Each row is where one point has got to under a steady rotation. How many steps took it there?
The counts run from 0 to 64.
[ 21   5  21 -16 -16   7 -19  64 -62   1] => 37
[ -3  28  28  69  15  24 -11   5   2 -34] => 23
[ 11  -9   0 -11  30 -10 -55 -23 -27   2] => 1
[  0 -30 -27 -31 -24 -34  24  -4  57  18] => 52
[  1  43 -25  39  37 -19   0  12  36  30] => 46
[ 37  10 -51 -10  -1  50  38   7 -27 -14] => 60
[ 37 -45  31  27 -31 -40 -26 -58 -23  15] => 20
[-36  45  11  30 -42  -6  48   1  10  14] => 28
[  6  15 -69  31   3  22 -25  -6 -12  -7] => 3
[  1 -38  37 -20 -50  26  -2  -3 -25 -20] => 18
[ 40 -14 -10 -24  62  15 -35   1 -14  -1] => 56
[ -8  37  40  43  35  43   6  33 -43 -14] => 24
[ 37 -14  52  23  55 -19  34  -2  -3 -12] => 43
[ 14 -16  35  19  71 -20  19 -15 -16  25] => 44
[-39  22 -39   7 -44  -5 -51   4  -5  24] => 15
[ 25   2 -11 -18 -20 -29  18  29 -44  49] => 38
[-47 -54  28   6  -5 -25  29 -42 -31   4] => 7
[  5  23  -9  39  49 -44  18  -2  32  35] => 45
[-53  16 -18  44 -11 -35  14  -2  -1  30] => 27
[ 35  13 -61  20  17  -4 -23  -4 -11  38] => 58
[-13 -41 -12 -10  20  28  45 -24 -45  24] => 62
[-14  43  -8  -4  24  22  40  51  12  -6] => 48
[-33 -41 -11 -28  23 -32  25 -45 -20  12] => 63
[ -5  13 -19 -12 -66  13 -21  10  -3 -19] => 16
[-45 -11   9  40   5 -14  -5 -40  37  -7] => 9
[ -7 -13  -4 -58 -13 -32  18   2  14  49] => 51
[-19   2  -9   6 -13  45  39  -4 -46 -31] => 5
[ 42 -18   4  15 -20   6  43  -5  30  -2] => 41
[ 48 -15  12 -32  41  17 -24  17  14 -24] => 55
[ 14 -47  28 -13 -28  -8  -5 -18 -25   1] => 19
[ 24 -12 -19 -12  -7  28  44   8 -28 -25] => 61
[-16 -12 -14 -62  14 -20  32  37  -9  29] => 50
[  2  -4  62 -20   5 -50 -10   2  25  12] => 32
[-40  12  33   8 -31   7  48   4  36 -22] => 29
[ 20  -6 -53  20  16  16 -50 -12 -35  23] => 2
[ 24  13  12  60 -12   5 -34 -21  23 -10] => 22
[-23 -12  73 -24  10 -44  17  15  20  -3] => 31
[-32 -39   6   1  -1  24  44  -8 -49 -17] => 6
[-11 -33 -20   0  22 -19  25 -53  24  22] => 64
[ 42  19 -61  -5  -7  24  -2   8 -17   0] => 59
[ 30  42  12   7  -3  15 -39  45  28 -25] => 35
[  5  14 -53  29  -4  53  -5  -9 -26 -25] => 4
[ 41  -7 -12  12 -35 -30  22   0 -28  43] => 39
[ 49 -16 -23  19 -59 -18  32 -13   1  25] => 40
[  4   7   2   2   2 -36 -43  15  51  24] => 33
[ 25 -13  -1  44  -4 -24 -27 -36  16  17] => 21
[-25  14 -15 -19 -17 -29 -55  10 -18  33] => 14
[ -8  24  25  47  43   2   7  11 -58  18] => 25
[ 28  46  13 -26  -5  29 -26  65  -6 -21] => 36
[-36  21  45  -3  19  12 -32  11  -7 -39] => 12
[-43  10  28  14   2  20 -20 -44  43 -47] => 10
[-31  38  11  26   6 -26  11  -1 -46  44] => 26
[ 37 -11   8 -40   1   8 -17   2  59 -34] => 54
[ 44 -17  22  24  30  13  44  -7   2 -28] => 42
[-22  20   7 -47  10   7  40  50  -3   5] => 49
[ 33  -1 -46 -17  36  -2 -35  29 -27  28] => 57
[ 14 -29   5 -16  51   8 -50   5  -9 -36] => 0
[  3  -8   2 -11 -70  41  -9  10  -3 -33] => 17
[-37   5  33  10  14  40 -24   2  20 -49] => 11
[ 21  26  19  16  -3 -18 -41  13  39 -11] => 34
[ 28 -11 -22 -22 -24   1  -4   5  65 -18] => 53
[-25 -24  17  15   6 -32  10 -55   1  25] => 8
